In the rows, zero is written as 128.
One turn moves each row of this set onto another row. After a few examples, where does it send each row asked below?
ziraf: 118 130 110 125 106 140 133 115 130 141 91 119 166 149 119 97 127 143 127 147 134 134 134 129 110 128 156 128 101 135 131 142 136 138 120 146 123 142 97 135 129 147 135
non: 113 137 143 136 121 131 137 129 113 129 120 127 165 110 129 118 126 118 149 111 102 116 145 111 112 139 116 135 113 141 120 157 132 100 139 129 114 132 159 138 95 134 112
nop: 132 123 148 118 137 139 139 115 122 118 116 143 152 138 140 137 151 133 135 91 93 122 146 119 110 120 154 130 102 123 98 165 111 126 135 118 148 118 131 146 108 122 132
por: 108 134 144 137 122 141 156 121 120 139 118 122 166 111 130 111 129 128 149 121 103 111 135 104 115 140 121 141 120 128 120 152 133 97 147 124 114 131 157 140 98 130 112
maper: 109 113 114 149 119 152 136 129 121 129 112 125 127 121 149 99 148 136 134 112 115 112 131 116 121 128 106 134 121 144 116 126 131 105 111 117 145 115 119 116 140 140 123
Vakiv: 138 132 123 137 124 123 124 134 140 113 147 132 126 139 143 119 142 145 113 134 108 92 150 118 112 133 120 120 107 101 102 160 114 126 154 128 140 145 116 123 132 153 127
zir: 122 132 108 126 115 137 131 117 120 141 92 119 160 155 112 105 136 141 118 144 130 123 129 121 120 137 156 135 98 124 127 142 133 138 108 143 130 142 108 129 134 153 132
bov: 116 141 140 134 109 130 129 128 133 146 116 130 126 159 125 128 141 124 125 122 127 116 178 144 118 130 139 141 125 114 123 144 121 130 124 122 120 170 131 129 92 147 133
pogi: 110 141 118 132 99 151 116 135 120 135 117 107 149 133 115 109 150 156 147 108 141 100 156 120 114 139 153 125 144 124 140 168 120 138 136 126 135 128 136 127 113 119 129
sar: 115 121 126 83 117 150 136 115 144 129 145 138 122 143 146 131 146 142 128 137 119 117 137 134 126 135 148 98 102 131 108 146 117 122 138 126 126 135 90 133 137 130 114
Dar: 138 132 143 121 138 142 133 129 135 103 110 126 113 157 111 108 131 127 122 140 119 115 126 145 141 109 115 112 124 134 120 134 101 127 114 137 137 145 128 123 120 124 125
kiko: 130 109 133 134 104 124 138 106 125 129 124 135 156 153 112 108 117 151 131 119 104 121 150 111 131 121 158 117 136 117 107 117 99 117 137 148 144 133 137 130 84 127 131
Fibuf: 140 113 139 133 141 134 151 103 113 120 142 128 150 116 122 116 115 146 143 166 116 111 121 129 109 128 138 125 117 123 118 150 129 148 138 108 146 119 115 128 115 159 125
Nel: 133 118 135 115 101 158 133 118 127 159 129 121 134 109 144 126 109 142 123 143 119 116 159 104 88 131 126 117 112 154 122 137 125 116 119 120 122 123 135 144 111 144 147
Dig: 105 143 125 116 108 152 140 111 102 120 115 132 168 133 155 128 131 160 146 141 102 124 131 118 127 147 159 107 107 153 95 145 131 109 134 132 150 137 123 143 108 136 145
zevut: 116 131 155 148 117 137 91 107 146 132 128 136 124 117 123 121 142 152 131 122 100 110 135 145 116 127 115 118 148 133 101 133 147 122 128 108 115 139 149 130 123 151 137
Tavog: 127 140 125 133 89 129 136 109 147 135 120 131 122 134 87 110 168 133 116 106 115 111 132 126 128 147 133 100 118 135 96 156 134 140 142 111 122 138 129 125 113 125 118
Koz: 135 116 132 129 108 115 130 105 119 125 125 133 151 154 103 105 127 146 129 124 109 122 161 104 129 134 159 118 139 121 107 125 92 117 125 146 143 130 137 133 94 121 127
Taga: 120 114 126 127 102 143 158 100 136 136 100 140 157 111 138 101 125 130 138 138 102 136 135 145 105 116 151 108 120 155 116 134 143 128 125 146 106 130 98 125 127 142 130
batuz: 108 105 130 136 90 123 149 116 129 151 120 123 136 121 127 133 122 163 146 148 131 111 113 159 112 148 155 116 121 139 112 157 145 108 133 121 133 138 128 125 128 157 120
Pofe: 110 141 127 124 101 140 128 139 138 117 114 134 149 131 134 96 138 124 112 124 94 127 136 129 124 140 138 131 152 119 89 135 102 106 141 127 127 178 124 121 118 128 141
pilev: 116 113 137 124 107 126 126 94 138 108 100 129 149 153 151 115 151 143 144 106 97 108 132 156 136 137 127 114 128 136 127 146 118 114 125 139 122 137 107 120 110 124 110
kobar: 119 133 133 128 128 130 118 131 148 153 134 119 155 108 148 122 140 146 138 118 112 139 132 139 137 141 160 144 120 126 126 143 155 142 137 132 115 145 124 120 102 144 119
sor: 119 129 136 129 110 146 152 129 123 146 110 116 161 111 128 115 131 151 149 149 91 124 105 112 125 135 153 125 128 110 107 156 118 125 155 127 110 158 129 151 100 129 114
resos: 126 121 134 124 121 117 144 117 135 134 139 136 153 132 132 125 110 141 135 142 133 116 129 120 117 122 149 122 142 115 80 128 115 125 142 107 99 140 148 120 138 117 111
git: 106 117 136 123 86 144 127 97 115 137 111 115 143 108 131 140 137 132 115 139 125 129 124 111 137 117 143 117 129 149 106 159 146 134 146 123 131 131 134 111 113 104 128
liri: 131 126 139 134 104 159 143 124 118 117 113 122 124 100 140 150 130 138 119 135 120 115 114 139 113 123 127 119 145 154 97 172 126 150 138 131 147 131 115 111 126 122 133
Nireb: 113 138 156 146 103 135 100 107 145 135 141 130 126 111 118 121 136 154 141 131 101 118 138 145 126 123 114 120 152 133 102 141 153 126 136 110 122 145 140 138 126 143 143
ferig: 118 142 127 131 122 158 136 108 121 110 145 99 135 139 118 120 136 136 133 111 100 109 163 134 118 148 103 120 120 122 93 146 115 128 118 106 117 124 118 124 120 124 123
zes: 130 122 155 131 141 143 101 118 134 131 126 145 148 138 129 117 141 144 121 106 121 102 145 131 85 141 118 113 145 138 129 120 120 117 115 118 130 144 128 131 119 142 130
mos: 103 130 145 139 129 139 116 132 119 129 127 121 149 122 120 147 121 159 137 164 122 117 146 123 120 115 160 130 111 132 123 153 135 117 127 166 134 138 135 137 127 120 134
zove: 97 110 131 119 102 140 144 135 123 131 140 105 157 135 133 128 127 132 143 118 107 107 137 100 107 113 139 101 132 156 85 162 107 117 142 121 116 127 115 126 138 118 127
sura: 138 130 153 123 117 145 142 169 131 114 115 148 137 128 126 100 147 128 150 122 116 127 131 131 121 122 146 129 114 129 105 172 116 135 129 134 152 145 110 128 105 158 131
tilas: 116 130 139 129 101 125 131 106 139 127 103 114 107 140 125 156 112 139 138 127 95 119 130 124 121 124 156 100 111 122 86 138 152 127 140 141 137 124 133 126 120 139 143
Kez: 118 124 144 123 115 120 104 114 140 118 129 126 121 151 96 122 133 137 131 122 105 117 156 109 124 154 142 134 119 139 123 162 101 127 115 150 155 118 125 133 117 124 136
bufi: 144 125 135 127 106 144 137 98 120 124 73 155 119 122 117 105 118 143 142 138 121 120 121 109 127 119 142 111 141 112 109 138 137 128 128 133 145 126 119 136 121 134 142
kizo: 118 126 127 90 118 136 131 128 137 123 147 137 123 143 151 130 142 136 122 133 106 108 138 138 127 137 142 95 98 122 112 153 115 127 138 126 128 144 91 129 139 139 125
Naz: 136 152 146 103 119 124 121 103 126 139 133 124 152 136 148 119 108 137 142 118 97 129 129 126 132 130 159 118 133 149 123 130 131 130 117 120 109 134 97 153 106 124 147
mup: 149 142 130 142 96 148 99 137 138 123 129 128 150 132 121 118 114 133 134 131 112 107 131 125 119 125 134 119 162 120 130 134 114 129 127 137 123 117 119 98 127 126 140
fuzep: 97 127 138 128 117 110 130 122 135 138 129 116 104 137 137 89 135 139 133 128 132 117 134 106 107 147 132 122 116 131 113 139 143 132 120 129 127 155 125 138 143 156 109
zita: 137 135 117 119 91 132 137 126 128 123 128 146 158 92 117 108 123 145 126 147 131 107 116 132 124 123 147 130 134 156 108 126 123 120 139 127 119 115 144 139 100 125 145
tam: 136 129 139 127 109 151 144 131 117 115 109 121 120 107 143 138 132 138 114 138 121 110 123 146 104 135 124 116 153 146 104 175 112 148 138 125 137 125 115 120 134 128 137

non goes to -> kiko
zita goes to -> bov
ziraf goes to -> kizo
And these:
Fibuf goes to -> Tavog
pogi goes to -> Naz
fuzep goes to -> zove
Kez goes to -> Taga

